In the rows, zero is written as 128.
Each run below is a few steps of one of 7 hidden systems, one row a step.
path 1, gevos:
[[134 113 105 100 130 151  97 118 141 118 155 151 127 125 154  92 122 109]
 [126 108 106 103 127 139 108 153 112 133  96 127 141 152 172 131 113  96]
 [109 118 124 134 125 138 101 119 171 130 104 131 147 117 158  96  95 115]
 [141 136 115  83 123 121 112 123 149 164 135 138 165 130 160 118 114 101]
 [109 108 124 113 147 102 123 155 156 137  70 113 165 148 131 116 116 111]
 [119 158 137 119  98 106 130 101 168 125 103 153 165 103 136 122 101 130]
 [114 149 139  69 150  89 144 125 149 162 117 118 137 144 123 112 147 117]
 [127 109 162 118 112 108 158 142 150 104  63 126 154 138  94 135 122 130]
 [100 201 159 118 103 122 160  93 142 133 131 118 133 110 115 128 117 147]
 [144 125 156  77 163 122 170 147 146 131 137 124 131 137  78 118 171 134]]
path 2, nubid, 10 rows:
[[111 153 130 103 154 117 152 158 142 188 127 111 138 124 134 148 130 117]
 [111 132 149 125 118 110 155 133 147 191 131 128 107 113 125 150 119 114]
 [106 133 135 151  98  97 137 114 131 171 147 103 114 131 112 126 109 115]
 [127 113 139 142 101 112 127 105 142 144 175 127 114 123  93 108 111 121]
 [121 127 133 156  99 109 133 114 118  98 154 125 117 126  78 119 119 142]
 [117 119 127 144 135 129 123 109 129  91 154 131  93 124 102  97 144 143]
 [149 120 144 144 136 125 117 100 106  89 120 141 102 134 126 127 147 156]
 [152 117 127 152 143 163 115 117 112 109 118 108 128 142 141 122 142 141]
 [167 143 117 131 138 158 123 112 129 119 130 140 154 117 154 138 141 142]
 [154 128 100 130 156 134 133 153 124 131 118 125 160 129 136 154 145 132]]
path 3, tem (10 x 18):
[[ 61 145 140 130 204 110 118 146 177 175 108 139  82  96 166 120 125 139]
 [194 100 198 106 143 141 143  92 166 178  83 153 130 123 157 143 152 130]
 [ 99 192 130 164  88  88 157 105 133 176  73  96 159 119 148 170 104 134]
 [150 152 105 105 126 124 154  87 197  92 119 134 197 103 110  80 164 140]
 [124 125  85  61 112  98 158 198 100  99  89 160 165 145 130 176 126 101]
 [ 65  70 111 154  92 144 144 135 163  77  73 127  91 117 137  85 127  96]
 [144 110 153  65  78  87 137  76  95 140 159 158  75 159 124 106 151  97]
 [116 105 143 167  99 110 123 154 129 159 134  45 168 168  58 112  76 109]
 [139 183 146 125  91 189 155 106 114  50 192 147 123  98  84 118 120 160]
 [ 75 130  92  93 213  77 127 202 135 143 177 139  99 125  92 128 142 129]]
path 4, Tusub (10 x 18):
[[141 155  89 113 121 151 165 121 177 201 134  83 191 120 151 119 147  93]
 [126 114 105 132  94 137 162 162 189 184 101 115 189 105 134 145 100  84]
 [ 93 158 130 140  70 101 153 132 163 171 128 127 155  96 120 147  73 107]
 [105 100 147 125  85  86 116 132 169 143 150 150 134 115  89 109  63 106]
 [118 113 178 137  86  96 103 138 107 110 111 145 122 144  98 146  55 134]
 [ 99 144 180 130 118 115 107 108 120  77 152 140  93 131  82 100  90 156]
 [148 113 174  90 172 107  92 137 105  89 133 151 112 158  94 118 123 159]
 [115 138 160 139 185 137  97 126 101  97  97 107  97 154 136 120 134 163]
 [141 143 157  96 182 148 142 100 140 115 121 145  92 122 140 109 184 158]
 [166 115 132 128 182 123 127 114 122 169 112  90 136 159 139 124 181 134]]
path 5, loba (10 x 18):
[[119 115 145 134 177 190  74 158 126  86 150 131 116 129 128 100  90 144]
 [157 139 187  55 181 173 112 123 121 131 133 142 106 147 150 118 145 139]
 [148  64 174 138 163 160 121 147 135 149  83  82 121 167 118 115 132 117]
 [149 129 167 138 119 177 153  74 179 129  91 131 123 101 157 109 150 136]
 [146 114 116 109 152 111 176 119 166 183 125  93 138 134 113 114 192 111]
 [114  80 114 163  84  98 175 133 153 103  60 149 117 107 123 150 143 114]
 [ 69 199 102 147 110  99 159  93 146 160 135 114 110  94 150 132 137 131]
 [135  81  89 124  88  67 125 127 117 143 175 155 110 134 103 127 129  97]
 [114 169 123 168  66 133 145 140  73  91 109 121 140 125 119 185  83 145]
 [113 160  85 148 158 148  87 131 141 135 228 134 128  97 120 101 104 139]]
path 6, tem (10 x 18):
[[132 119 103 156  90  93 137  88 129  97 133 167 111 102 125 130 140 139]
 [144  93 106 141 134  65 106 129 117 118 127 129 143 149  99 123 131 131]
 [143 111 136 162 108 139 112 124  91  70 111 122 130 148 111 137 113 147]
 [100 151 116 122 148 108 104 109  96  96 146 125  94 143 130 104 143 146]
 [155  94 147 108 175 144 101 145 116 136 123 105 134 166 121 114 136 125]
 [119 154 147 146 117 174 129 125  93 128 113 105 105 134 159 154 110 134]
 [116 156 118 114 163 135 118  96 158 160 158 114 122 120 147  88 150 128]
 [177 117 134 101 142 155 127 158 129 167 123 126 173 140 140 158 117 112]
 [ 90 155 106 166 100 156 139 127 143 125 111 131 128  94 162 144  99 124]
 [143 121 112  90 142 103 116  97 169 145 154 167 128 110 147  93 150 118]]
path 7, nubid:
[[143 113 169  32 183  93 107 159 130 110 143 156 132 164  82 100 131 132]
 [ 83 139 199 126 106 170 192 159 118  94  62 106  83 135 103 154 119 134]
 [ 86 211 152  87 148 130 112  54 137 156 142  88 105 139 170  69 144 134]
 [223 102 215  81 146 117 114 124 111 174 143 128 150 174  82 143 124 139]
 [105 169 147 174  86 210 212 151 138 124 124  51 145 115  75 149 121 130]
 [117 214 105  88 172  82 143  59 160 152 209 144 117  89 124  88 189 155]
 [195  48 184 146 161  79 156 157  83 159 113 128  86 171  58 187 179 146]
 [ 88 146 112 229  62 226 193  85 129 138 129  66  67  91 157 133 150 117]
 [198 180  77 113 144  64  59  25 102 162 229 152 155 130 157 102 164 151]
 [227   6 133 184 139 164 149 223  94 117 149 130 145 148  37 196 132 131]]
path 8, von (10 x 18):
[[118 127  86  82 145 124 125 172  85 156 141 112 127 162 154 145 134  93]
 [113  65 154 171  98 148 117 138 129  81 101 127  98 135 104 113  95 122]
 [120 199 117  79 100 158 128 100  99 114 134 145 129 124 186 135 124 125]
 [151  74 126 149 190 156  76 159 120 146 172 104 119 152 112 104 119 129]
 [139 160 169 149  88 145 151 128 120  96  66 156 148 104 138 185  90 157]
 [101 166  79 136 184 112  86  92 138 146 161 109 121 123 167  84 156 140]
 [222  54 170 140 131 130 121 134 131 155 112 153 148 136 114 163 129 130]
 [ 68 205 105 173  88 110 152 116 130 131  95  70 168 120 126 136  96 136]
 [173  87 103  92 161 121 109  82 175 105 175 178 130 112 127  59 184 129]
 [150 118 134 104 128 115 155 207  99 178  85  99 179 167 112 204 102 104]]
path 9, von:
[[153 105 158 108 132 109 140 133 153 139  82 113 169 148 106 124 128 121]
 [ 92 151 143 100 123 105 146 113 166 128  99 103 149 135 113  93 127 123]
 [136 112 157  65 151 112 132 124 161 143 134 135 128 141 105  91 143 117]
 [ 99 132 173  96 127 109 152 158 137 146 110 111 126 145  90 131 104 118]
 [ 78 149 161  99 126 106 140 106 152 110 137 142  83 117 106  88 127 136]
 [134 131 164  76 150 116 137 136 110 160 165 147  83 140 114 136 137 123]
 [ 90 131 171 156 119 120 149 141 112 129 138 111  73 131  78 142 108 144]
 [113 167 140 119 118 131 158  90 114 108 165 160  65  99 127 128 155 149]
 [141 113 124 141 161 138 140 151  91 162 177 123  74 134 113 159 155 131]
 [109 122 137 194  91 144 172 131 112 104 114 133  79  99 110 173 128 145]]
path 10, Tusub, 10 rows:
[[124 142 123 121 116 158 117  82 158 134 174 131 117 110 141  81 128 122]
 [199  97 134 111 123 135 113 137 121 138 119 134 183 150 129 145 119 120]
 [ 99 167 115 177 116 149 136 130 132 103 110  89 155 118 120 131 101 143]
 [129 147 119  78 143 104 139 129 170 115 148 183 145  95 118 113 135 133]
 [121 113 121 132 141  83  78 128 115 162  92  97 152 169 152 120  99 112]
 [104 127 159 133  86 164 153  98 156  89  81 144 102 105 149 113 119 127]
 [163 158 153  81 115  94 142  92 117 145 171 121 148 152  85 116 144 132]
 [112  70 127 153 154 137 116 186 140 110  85  82 152 160  91 114 109 114]
 [ 81 197 154  98 129 127 174 136 127 110 100 165  94  92 146 170 126 155]
 [117 109 131  95 169  82  89 104 156 185 190 111 105 149 115  62 138 113]]
path 11, sov, 10 rows:
[[177 102 147 156 177 128 132 133 145 111  71 142 150 120 125 150 158 167]
 [ 93 183 103 146 140  76 123  83 126 140  90  93 139 136 158 118 149 142]
 [153  44 132 138 141 121 100 101 155 152  96 126 109 149 155  90 153 100]
 [156 136  96 155  44 137 168  99 108 117  86 112 170 130 149 162 133 112]
 [ 95  97  47 152 128 129 127 128 151  96 172 137 108 104 125  83 160 112]
 [157  90  96  89 115  76 120 171 108 112  96 179 163 143 136 171 118 108]
 [ 48 147 108 168 101 147 114 153 126 100 101 124 109 108 160 135  66 120]
 [161 126 126  72 134 151  81  97 115 130 172 195  97 118 190 114 127 117]
 [140 133 133 123  80 148 104 155 132 154 153  86 205 154  98 122  43  96]
 [142 146 138 142 150 199 144 134 172  64 148 178 129  65 115 127 127 169]]
path 12, sov:
[[156  94 100 135 152 116 102 174 128 105 127 132 175 141 101 135 111 127]
 [105 157 115 148 146 125 114 141 124  89  78 145 145 113 159 152 109 153]
 [116 135 120 103 153 115  72  95 136 147 126 138 120 139 186  88 118 119]
 [173  98 147 120  91 162 107 118 149 152 107 115 178 148 148 118  92  98]
 [131 158  98 146  92 177 160 106 161  93 146 130 162  88 125 116 132 132]
 [128 124  90  76 158  79 126 143 173 120 157 165 157 114 106  98 144 121]
 [ 89 109 155 113 119  95 138 173 159 125  53 147 147 125 125 148  79 114]
 [ 80 170 151 113 105 154 141  84 138 121 116 157  65  95 183 118 123 130]
 [150 110 144  64 100 128 116 109 134 179 193 124 124 154 117  90 117  82]
 [149 112 160 147  87 184 185 174 150 109 133 119 157 112  60 156  97 127]]
path 13, loba (10 x 18):
[[147 144 171  92 120  93 105  97 133 161  71 148 153 142 171 141 102 125]
 [138 117 124 158 118 106  92 106 157 160 116  72 191 155 114  90  96 116]
 [167 144 120  93  95 124 133  96 164  78 117 156 196 117 117 102 126 132]
 [ 91 156 101  88 167  96 146 175 151 109 103  95 179 147  93 111 136 126]
 [ 68 108 135  96 122  96 109 134 163  76  94 172 102 119 132  86  99 117]
 [ 81 175 173  66 109 108 132 103 109 144 127  95 107 169 125  99 112 114]
 [126  77 151 132  75 145 121 117 136  99 157 100 124 154  68  72 101 100]
 [128 186 165  96  98 182 190 122 130  79 144 121 140 112  83 127 136 147]
 [ 90 103 126 117 186 131 160 186 163 122 172 123  95 117  61 103 153 130]
 [ 98 119 197 109 124 115 160 131 116 103  94 181  39 112 122 154 133 146]]
path 14, gevos (10 x 18):
[[113 194 157 142 203 124 109  94 146 198 141  84 118 120 152 117 141 161]
 [232  71 138 128 154 120 137 128 146 129 113 160 176 128  99 153 166 147]
 [102 188 112 202 112  98 141  92  87 142  76  78 125 130 153 173 139 159]
 [164  99 121 139 139 114 146  67 182 125 191 146 115  97  83  68 188 143]
 [148 116  87 129  71 107 170 156  42 126 106 104 131 172 123 191 156 104]
 [ 55 120 118 206 118 147 133 110 166  74 139  99  83  97  89  69 122 143]
 [170 138  91  66  78 148 144 128  90 128 225 188 121 120 132 151 131 100]
 [ 56  78 115 144 182 135 118 211  93 114  85  78  79 173 120 127 125 108]
 [144 126 148 159  65 176  97 102 158  88 167 209 125  61 140 127  50 138]
 [113 159 114  60 196 120  87 152  84 217 184 100  99 174 175 127 132 101]]

Which system made each of these runs?
path 15 (2 x 18):
[[156 138 139 128 137 130  80 149 108 145  89 130 177 146 164 165  71 132]
 [ 95 167 129 135 133 143  93  94 156  99  97 143 141 105 179 100  97 145]]
 => tem
path 16:
[[129 164 173 177 148 184  89 102 115 141  97  88 128 133 169 141  89 158]
 [179 163 149 158 167 168  97  69 159 148 146 133 154 101 160 115 134 168]]
 => von
path 17 (2 x 18):
[[145 110 152 133 186 138  90 113 132 173  98  84 129 161 157 107 136 129]
 [179 127 130 160 119 164 140  90 130 158  90  89 166 137 159 142 154 129]]
 => sov
path 18, 2 rows:
[[160 188 160 120 163 134  86 130  79 164 145 122 147 146 149 173  92 160]
 [135 134 158 208 166 107  91  98 138 108 130 111 121 119  92 116 117 187]]
 => von
path 19 (2 x 18):
[[147 102 113 152 118 163 117 145 156 151 166 152 134  96 137 135  95 113]
 [108 154  89 163 119  86 115 138 119 108 132 141 151 110 121 152 101 146]]
 => nubid
path 20, 2 rows:
[[ 93 103 149 158  91 159 131  70 126 151 142  90  52 139 147  78 140 104]
 [195 147 148 129  74 116  87  51  87 121 180 135 147 152 120 116 108 143]]
 => nubid
path 21, 2 rows:
[[ 79 140 153 118 122 107 138 158  99 152  67 111 100 150 150 166  99 117]
 [ 86 126 170 106 116 146 145  99 158 144 168 133  59 112 116  81 127 115]]
 => Tusub
path 22, 2 rows:
[[175 109 105 166  87 124 133 117  56  83 130 154 108 136 129 182 146 146]
 [114 136  52 166 123 139 123 130  87  66 182 122 113 123 113 117 154 141]]
 => Tusub
path 23 (2 x 18):
[[135 131 168  91 130  87 116 103 106 149 122 105 121 177 112 110 133 126]
 [126 134 190 120 113 121 144 105 125 111 129  92 122 155  64 100 127 143]]
 => von
path 24 (2 x 18):
[[143  81 112 119 118 145 113  79 137 138 147 126  97 141 158  75 165  99]
 [189 110 127 132  86 167 157 127  86 123 101 107 156 155 135 169 146 116]]
 => Tusub
path 25:
[[116 109 170 127  79 113 168  89 174 110 102 163  99  97 108 112 132 128]
 [109 133 119 127 110  78 119  88 100 103 108  79 135 177 107  85 149 126]]
 => nubid
path 26, 2 rows:
[[169 160 165  97  87 109 180  79 158 128 111 167 153  97 115 146 149 143]
 [ 97 124 101 172 155  72 153 161 152 149 125  76 155 135  63 125 135 138]]
 => loba
path 27 (2 x 18):
[[123 119 112 163 142 196 117 158 157 135  96 118 149 109 175 139 100 120]
 [128 153 110  99 121 128 115  84 139 151 146 180  99  98 201 125 136 118]]
 => tem
path 28 (2 x 18):
[[125 143 120 124 128 102  94 111  90  96 109 122 134 157 140 121 121 141]
 [164 113 146 126 138 127 102 104 103 105 116 116 137 164 127 116 137 143]]
 => von
path 29, 2 rows:
[[ 94 156 141 191  72 136 135  98 153  74 120  98 153 110  83 102  81 151]
 [151 121 133  68 156  96 117  84 139  61 147 189 108 122 117  77 178 152]]
 => sov
path 30, 2 rows:
[[122 145 107 153 152 115 139 117 143  92 139 157 116  94 115 130 152 164]
 [137 118 118 120 122 108 151 114 101 136 130 160  78 123 146 158 165 126]]
 => gevos
path 31:
[[138 154 112 146 141 119  94 143 113 128 157 105 175 139 108 133  93 142]
 [126 114 136 132 159 144 137 160 172 120 147 158 125  92 101 131 116 140]]
 => nubid
path 32:
[[129 109 107 134 161 133  93 191 143 122 154 107 176 138  86 115  84 122]
 [121 128 149 124 124 177 119 141 110  75 137 184  80 100 146 150 104 146]]
 => tem
path 33:
[[142  99 190 133 126 104  82 129 113  97 113 139 128 154  88 122  78 151]
 [139 182 181 132 155 149 107  86 127 106 134  98 140 140 106  97 120 176]]
 => loba
